In the rows, zero is written as 128.
A: rows in several groups, each row roughly a mix of its group's directions
A (156 x 12)
[[151  77  89 126 130 117 107 102 108 123 136 138]
 [163 132 169 101  97 133 132 136 148 132  95 116]
 [123 122 125 153 129 114 129 148 168 180 139 102]
 [170 121 152 129 100 146 133 117 115 156 138 169]
 [141  96 149 124 163 169 164 123 134 127 142 145]
 [146 103 160 131  93 133 117 109 110  97 159 149]
 [ 81 128 154 113 129 134 132  71 128 129 131 126]
 [128 125 144 121 153 161 134 139 185 143 127 155]
 [140  90 158 128 153 126 157 104 121 166 109 131]
 [139  91  87 157 152 129 122  98 128 131 108 104]
 [170 142 161 132 162 143 140 135 150 148 157 123]
 [148 124 158 113 136 144 126 126 150 117 172  84]
 [136 140 114 130 127 131 156  92 138 142  83  88]
 [153 144 109 168 132 140 154  84 141 130 101 125]
 [148 139 128 136 153 125 127 106  87 121  78 105]
 [131  98 117 121 140 115 102 154  81 102 120 101]
 [126 174 102 168 109 126 158 134 154 133 126 122]
 [155  94 131 122 140 179 140 151 140 125 152 146]
 [104 138 150 169 111 133 114  85 151 122 138 105]
 [123 172 154 162 162 102 123 109 130 128 107 132]
 [116 143 137 134 178 126 123  84 153 145 105 137]
 [108 117 111 142  76 144 124  83 136 125 114 140]
 [123 139 122 122 143 155 167 142 135 174  96 147]
 [128 114  84 123 115 134 160 155 116 136  99 164]
 [145 130 178 120 122 100 135 102 167 144 125 113]
 [161 136 106  98 131 150 145 128 100 144  94  99]
 [125 151 122 161 143  82 109  99 112 102 117 139]
 [108 140 144 115  79 124 151 157 134 117 158 103]
 [ 96 151 136 176 110 138 150 140 118 137 124 163]
 [111 100 104 111 108  97 139 145  99 102 107 102]
 [107 159 158  84 122 124 138 107  92 141 125 122]
 [160 121 136 127 118 143 110 169 126  99 162 158]
 [147  93 101 148 140 162 106 143 125 110 108  98]
 [162 123 121 132 138 100  75 101 109 147 133 124]
 [159 162 117 137  95 136  95 144 130 129 132 167]
 [ 97 121  85 131 165 130 115 146 118 117 109 161]
 [157 149 136 164 143 121 119 115 161 146 160 156]
 [155 128 143 141 144 149 166 135 162 127 169 143]
 [ 95 134 132 150 162 148 139 119  87 132 165 127]
 [158  97 100 141 141 149 163 120 148 118 131 161]
 [151 142 108 111 119 180  99 149 104 141 128 114]
 [163 139 122 131 106  97  88 137 129 102 157 110]
 [179 126 115  93 156 128 145 131 110 159 124 136]
 [115 112 137  94 139 161 158  82 117 128 113 137]
 [128  92 136 132 152 107 139  92 104  90 114 109]
 [140  85  96 133 117 117 172 107 135 134 122 152]
 [106  98 110 126 129 124  73 130  98 103 131 119]
 [128  94 149 130 128 152 170 111 131 123  94  98]
 [168 159 134 144 133 148 117 143 140 141 143 176]
 [184 131 152 122  95 132 145 137 139 152 147 139]
 [144 156 125 141 145 118 192 132 121 152 135 133]
 [115 125 126  89 124 154  92 113 110  84 138 139]
 [133 156 108 137 106  99 105 158 148  97 152 108]
 [ 90 163 126 139 137 134  89 131 100 156 122 110]
 [143 112 167 106 142 118 111 159 106 118  99  98]
 [169 147  99 111 141 133  99 156 103 104 142 137]
 [113 148  93 146 125 128 126 176 105  92 124 135]
 [109 157 166 109 136 125  92 149 129 117  91 128]
 [153 123  92 108 131 129  80 155 122  99 135 139]
 [163 112 126 108 153 130 116 100 155 136 127  81]
 [118 144 112 106 138 135 117 157  76 138  92 121]
 [111 106 117 114 127 127  98 137  84  92  96 135]
 [136 124 100 129 166 126 107 157 114 136 144 176]
 [130 168 112 163 126 123 140 123 144 133  75 120]
 [122 130 128  97 141 168  76 142 143 116 143 119]
 [176 173 157 148 121 127 133 121 109 134 122 110]
 [ 95 160 108 117  93 143 136 161 137 116  98 126]
 [131 180 109 128 110 120 128 148 160 161 119 110]
 [128 115 114 115 138 108 168  89 118 169 106 124]
 [116 158 117 155 129 120 160 150  75 124 128 129]
 [126 141 132 112 100  95 121 153 121 105 126  75]
 [145 121  89 121 124 110  86 157 152 130 159 138]
 [108 119 182 119 116 133  86 117 104 126 144 119]
 [146  89 119 109 126 184 151 140 131 117 117 134]
 [120 114 161 144 131 106 109 121 128  95 179 116]
 [107 101 170  94 119 123 127 101 119 159 134 148]
 [125 103 174 144 126  97 139  90 141 104 135 135]
 [131 134 156 121 137 188 125 102 152 150 137 132]
 [112 124 125 115 119 153 103 127 116 149 160  73]
 [103 155 138 141  94 142 107 142 139 128 167  95]
 [165 136 125 100 123 158 164 150 143 129  99 147]
 [115 135  89 129 115 142 121 109 170  98 160 112]
 [103 135 140 148 131 152 165  86 138 157 132 149]
 [131 178 145 142 110 143  92 112 152 150 137 144]
 [125 169 123 143 147  88 119  91 116 132 156 135]
 [167 122 149 152 122 114 117 111 129 119 175 158]
 [127 115 104 136 149 132 161 138  87 102 134  88]
 [124 127 101 159 138  72 113  94 123 128 117 127]
 [ 99 163 116 149 112  86 158 147 142 140 119 131]
 [108 130 155  81 129 158 137 102 120 107 117 156]
 [ 76 127 110 138 131 114  98 116 109 116  90 136]
 [ 92 119  84 142 126 138 133 122 153 114  86 116]
 [114 129 121  99 100 124 134 124 125 162 184 113]
 [149 121 115 135 160  94 131 137 148 108 163  90]
 [110  89 118 117 164 125  87 120 122 102 112 111]
 [102 102 139  99 118 115 160 111 129 141  83 147]
 [146 133 128 131 145 146 146 106 110  78 117 169]
 [152 141 126 140 174 157 122 146 168 154 132 127]
 [153  93 121  96 142 103 163 148 121 100 118 141]
 [101 136 130 162 108  89 103 141  91 116 123 114]
 [ 96 173 122 130 155 118 101 157 144 118 139 147]
 [173 136 127 123  96 133 130 160  86 131 144 143]
 [115 136 137 102 137 132 100  91 181 129 141 116]
 [117 154 134 136  93  84 116 143 133  98 143 100]
 [110 100 104 105 184 139 105 131 141 118 120 137]
 [131 117 180 115 107 137 166 149 112 104 136 121]
 [130 145 166 143 134  90 143 124 161 165 114 136]
 [119 150 134 113 129 156  99 120  88 173 135 116]
 [144 160 140 127 114 157 115 165 117 116 113 172]
 [102 157 157 147 132  85  98 132 139 127 101 127]
 [105 136 125 132 104  93 115  82 122 148  93 134]
 [117 116 154 137  98 159 144 102 156 143  96 151]
 [157 130 165 150 114 127 173 124 122 154 154 114]
 [113 125 107 153 114 110 100 121  88 146 139 169]
 [119 119 143 107  81 138 159 123 168 148 140 136]
 [112 167 129 153 145 125  85 153 106 140 108 143]
 [112 100 112 131 115 148 161  89  98 109 146 113]
 [ 91 108 141 137 140 170 133  92 132 121 128 161]
 [101 134 163 163 138 121 160 100 152 147 112 127]
 [164 128 161  91 137 126  98 154 103 128 139 112]
 [116 130 147 134 143 131 150  90  94 124  81 111]
 [130 138 159 128 108 160 150 173 137 149 149 109]
 [140 125 150 128 160 136 141 107 149 162 177 135]
 [128  94  84 137 108 161 142 110 144 101 142 121]
 [150 116  99 151 108 107 104 169 139 103 145 142]
 [174 123 163 132 108 128 102 107 122 126 166 136]
 [175 130  93 119 119 114 135 167 115 119 142 153]
 [106 158 156 130 153 115  92 135 153 155 108 109]
 [110  95 126 118 127 111  93 111  89  94 115 114]
 [109 158 178 130 129 130  86 115 122 111 129 109]
 [120 153 174 165 119 125 157 157 145 140 124 126]
 [148 119 140 145 105 157 157 134  90 151 132 164]
 [151  69 123 139 142 158 153 148 125 120 133 126]
 [127 158 121 134 125 131 128 148  82 148 129 178]
 [117 106 154 135  94 161  87 144 129  99 133 121]
 [138 162 104 164 160  92 143 145 117 117 115 132]
 [ 85 150 132 126 110 105 116 169 156 124 119 106]
 [172 118 112  97 108 144 164 157 128 111 130 124]
 [169 110 106 130 131 121 149 166 111 113 132 166]
 [ 93 140 124 104  96 144 151 136  84 147 115 116]
 [147  99 111 124 120 133 163 165 115  93 134 156]
 [127 146  91 119 103 124 145 145 131 174  93 132]
 [101 133 117 152 130 147 114  84 158 165 119 138]
 [171 119 109 102 144 133 155 146  99 134 111 159]
 [172 133 140 103 134 104 159 137 104 150  98 118]
 [143 171 112 110 135 104 136 154 119 144 100 163]
 [170 133  92 114 136 145 132 157 116 104 118  94]
 [ 81 155 112 120 101 152 135 148 150 106 110 118]
 [129 144 146 125 102 139 139 172 135 157 168 107]
 [164 140 133 154 133  86  99 114 132 133 165 135]
 [123 162 155 107 107 138 110 137 128 171  94 116]
 [169 120 146 131 135 108  78 109 108 122 150 123]
 [127 127 123 111 139 157 115 133 161  91 163  93]
 [118 148 158 139 110  75 127 131 126 115 146  93]
 [158 106  73 129 128 107 109 126 109 104 128 139]
 [184 105 129 128 147 135 100 105 121 146 152 139]]
the four rows of each list that fit no group, in list order (the others fit one group, some only roughly)
  * j482: [147 160 143 109 120 118  75 115 119 104 151 132]
  * j378: [136 145 110 147 115 124  76 137 162 148 148 149]
  * j766: [130 142 122 136 136 151 112  94 136 150  69 121]
  * j733: [140 150 133 137 129  79 144 151 119 141  82 136]
  * j454: [156 121 123 138  72 104 149 144 120 129 145 154]
  * j677: [120  87 169 142 126 132 160 118 101 101 129 115]
  * j300: [141 108  83 103 172 136 137 108 143 132 149 132]
  * j641: [119 125  82  97 119 112  92 167 127 119 131 135]
  * j492: [161 163 129 145 145 100 137 138 124 101 127  86]
  * j506: [142 144 122 156 139 113 175  86 102 136 128 132]
 | j482; j378; j677; j641
  * j704: [130 160 132 113 135 172 100  97 124 149 119 157]
  * j509: [132 132  96 111 143 138 145 150 125 170 118 174]
  * j722: [128  95  86 125 116 123 125 168 132 114 143 164]
  * j85: [ 97 153 102 130 154 159 112 128 130 121 164 158]
  * j419: [106 109 137 112 129 145 153 123 174 165 152 139]
  * j708: [128 140 135 111 144 100 154 144 127 162 108  79]
  * j863: [122 108 116 154 165  74 144 114 133 128 146 122]
  * j122: [180 107 154 147 114 112 151 153 111 120 138 139]
  * j86: [132 137 168 134 171 166 105 121 124 118 131 154]
  * j390: [151 120 150 140 136 142 112  87 119 168 136 164]
  * j438: [104 174 142 143 144 119 154 126 123 146 127  84]
  * j811: [141 124 119 137 114 173 128 154 143 126 179 110]
  * j472: [108 116 144 157 113 122 143  95 140 122 172 162]
 | j704; j722; j122; j438
  * j328: [108 134 120 150 121  92 110 115 146 161 168 104]
  * j719: [135  84  84 146 108 112 124 134 131 131 159 105]
  * j563: [171 138 135 129 153 140 174 140 136 121  97 111]
  * j672: [115 144 158 135 121 167 123 141 129 183 143 124]
  * j66: [105 119 149 113 128 162  91 132 147  85 116 144]
  * j40: [113 131 144 132 174 132 152 109 162 160 132 104]
  * j112: [139 127  95 142 141  86 100 142 164 153 139 135]
  * j584: [141  94 113 114 130 128 122 166 135 124 181 110]
  * j44: [120 143  89 139 154  85 113 131 122  96 104 132]
  * j846: [117  97 156 139 137 133 110  83 117 125 169 139]
  * j983: [105 131 168 142 140 134 116 158  76 119 120 132]
  * j705: [106 139 101 114 174  93 113 128 158 131 116 143]
  * j724: [151 111 128 114 100 146 151 101 175 144 129 105]
 | j563; j672; j584; j44
  * j991: [167  95 108 110 136 110 161 144 110 151 120 106]
  * j56: [140 147 153 136  97 132 149 116 187 132 116 124]
  * j477: [129 135 106 121  72 101 134 140 154 135 130 159]
  * j929: [161 146  92 102 154 120 120 110 128 145  89 125]
  * j395: [ 82 131 129  81 126 113 111 132 125 126 121  89]
  * j235: [165 162 158  78 117 143 132 131 133 136 134 126]
  * j887: [140 131  98 119 104 110 121 172 145 131 145  86]
  * j555: [136 149 130 109 134 114 111 131  72 106  91 118]
  * j140: [105 132 105 148 146  85 151 137 122 104  90 139]
  * j275: [ 88 129 132 126 119 113 137 115 173 164 103 145]
 | j477; j929; j395; j887
  * j565: [ 88 115 140  89  96 147 110 150 140 151 126 138]
  * j375: [149 140 130 117  85 105 120 137 158 135 123  82]
  * j807: [118 119 150 106 103 171  90 100 109 118 123 124]
  * j399: [116  89 121 165 130 127 167 119  91 145 129 125]
  * j199: [137 163 143  93 166 148 108 136 145 138 135 159]
  * j896: [168 147 143 166 155 115 100 138 129 104 136 147]
  * j948: [132 118 140 160 134  82 101 111 168 123 131 146]
  * j886: [111 148 172 153 160 142  96 104 117 138 137 122]
  * j416: [100 118 126 104 113  86 106 150 123 127 100  94]
  * j655: [167 124 136 113 180 115  97 116 121 150 126 126]
  * j899: [120 144 160 101 130 171 112 124 100 104 142 103]
 | j375; j948; j886; j416
  * j301: [128 107 106 141 118 141  85 129 134  73 128 139]
  * j547: [158 129 157 119 142 147 132 149 142 161 161  93]
  * j271: [161 130  82 116 122 101 127 137 155 131 130 167]
  * j305: [123 123 146 102 133 164 130 165 166 136 120  94]
  * j177: [155  98 147 131  80 151 130 123 150 120 135  97]
  * j479: [103 123 139 170 134 100 118 104 143  96  98 142]
  * j852: [137 125 120 124 129 131  52 133 121 132 146 125]
  * j65: [137  80 121 133 114 164 133  82 138 138 140 126]
  * j176: [113 107 137 125 180 154 136  97 144 150 124 106]
  * j593: [117 137  95 158 153  91 114 130 135 128 133  84]
 | j547; j305; j852; j593
  * j240: [158 136 172 134 121 138 136 160 114 114 143  88]
  * j622: [108 164 145  98 120 100 103 139 153 159 142 138]
  * j713: [109 133 137 107 145 143 169 135 143 151 102  86]
  * j104: [157 129 174 135 110 123 128 149 115 137 160  92]
  * j723: [133 132 166 118 103 140 123 113 113 121 159  77]
  * j867: [168 111 113 102 134 120 100 123  94  95 135 147]
  * j103: [137 139 127 139  72 108 132 157 155 150 110 140]
  * j778: [116 132 152  87 141 157 130 171 138 104 119 109]
  * j363: [ 91 152 121 134 105 132 112 175 127 162 115 122]
  * j930: [ 93  92 106 107 108 163 132 121 109 118 103 139]
  * j249: [113 127 124 140 108  94 110 122 116  77 100 152]
 | j867; j103; j778; j363
  * j938: [ 90 150 142 154 133 125 140 154 157 155 100 111]
  * j424: [132 119 148  99 107 119 100 128  95 119 112  81]
  * j551: [125 124 131  93  86 132 126 181 135 148 133 123]
  * j642: [113 114 116 135 136 166 141 131 137 171 140 173]
  * j91: [136 111 160 113 138 100 115 135 156 141 147 177]
  * j514: [152 161 114 132 109 139  75 126 112 141 156 126]
  * j680: [148 117 118 108 129 105  78 104 147 101 150 112]
  * j545: [ 87 102 129 115  93 122 131  86 113 125 150 116]
  * j657: [137 109 172 146  99 108 128 135 132 122 105  85]
  * j344: [155 122 121 135 115 138  71 106 122 106 151 151]
  * j730: [152 118 102 143  99 120 133 151  86  89 121 128]
  * j161: [131  97 129 137 135 181 147 127 135 151 133  88]
 | j938; j642; j514; j680
  * j78: [118 124  85 110 129 112 176 141 148 136 102 146]
  * j942: [ 99 129 182 145 135 147 156 123 119 123 121  97]
  * j697: [ 70 156 132 143 118 123 111 132 130 155 154 120]
  * j605: [111 122 142 135 142 140 138 109 129 100 151  67]
  * j179: [115 128 152 141 131 119 102 156 103 150 163  87]
  * j511: [100 136 161 157 142 123 107 142 156  97 159 136]
  * j322: [113 132 114 131 137 121 168 183 125 152 117 105]
  * j935: [ 98 139 127 144 170 120 166  99 111 151 114 129]
  * j526: [118 134 112 152 166 110  91 109 171 139 132 122]
  * j676: [129 125  91 130 114 186 140 109 116 156 121 136]
  * j810: [112 142 100 103 118 118 114 153 118  76 129 153]
  * j706: [143 113 151 148  81 163 146 144 125 119 157 119]
  * j715: [118 148 109 114 104 152 165 150 171 140 128 110]
 | j179; j511; j322; j810
  * j139: [170  97  76 140 130 112 123 151 131 131 128 132]
  * j391: [ 60 116 133 128 147 124 126 104 117 124 148 140]
  * j883: [144 128 140  93 143 112 131 142 153 130  70 126]
  * j738: [146 118 126 115 102 110 154  82 149 145  96 112]
  * j683: [136 119 144 133 175 129 158 131 167 101 129 152]
  * j32: [150 141 157 114 117 127  83  98 141 123 163 144]
  * j278: [139 156 129 102 115 123 127 145 146 161 110  77]
  * j242: [122  91 109  88 138 115 127 131 178 137 122 122]
  * j48: [136 117 126 139 127 151 156 147 170 166 162 122]
  * j174: [160 151 158 158 142 162 140 103 135 116 120 154]
  * j694: [138 137 151 113 129 116 143 100 111 127 134  65]
 | j391; j683; j32; j174
  * j20: [ 96 152 137 162 151 107 105 125  91 129 107 144]
  * j5: [124 121 153 141 148 127 163 112 119  69 124 137]
  * j578: [151 133 157 137 166 169 120  92 116 139 129 144]
  * j975: [128 137 117 126 134 132 108 150  64 114 157 115]
  * j374: [171 132 162 114 129 132 100 140  88 141 112 142]
  * j712: [128 145 164 133 126 172 148 127 161 121 164 124]
  * j589: [142 169 164 151 139 112  99 112 154 119 132 149]
  * j495: [ 86 154 139 150 149 135 121 166 113  97 133 115]
  * j890: [110 118 110 125 193 116 119 130 104 123 148 114]
  * j386: [168 108 144 116 125 178 128 127 121 131 103 100]
  * j234: [ 82 148 106 136  88 158 130 129 110 139 125 111]
 | j5; j578; j589; j386
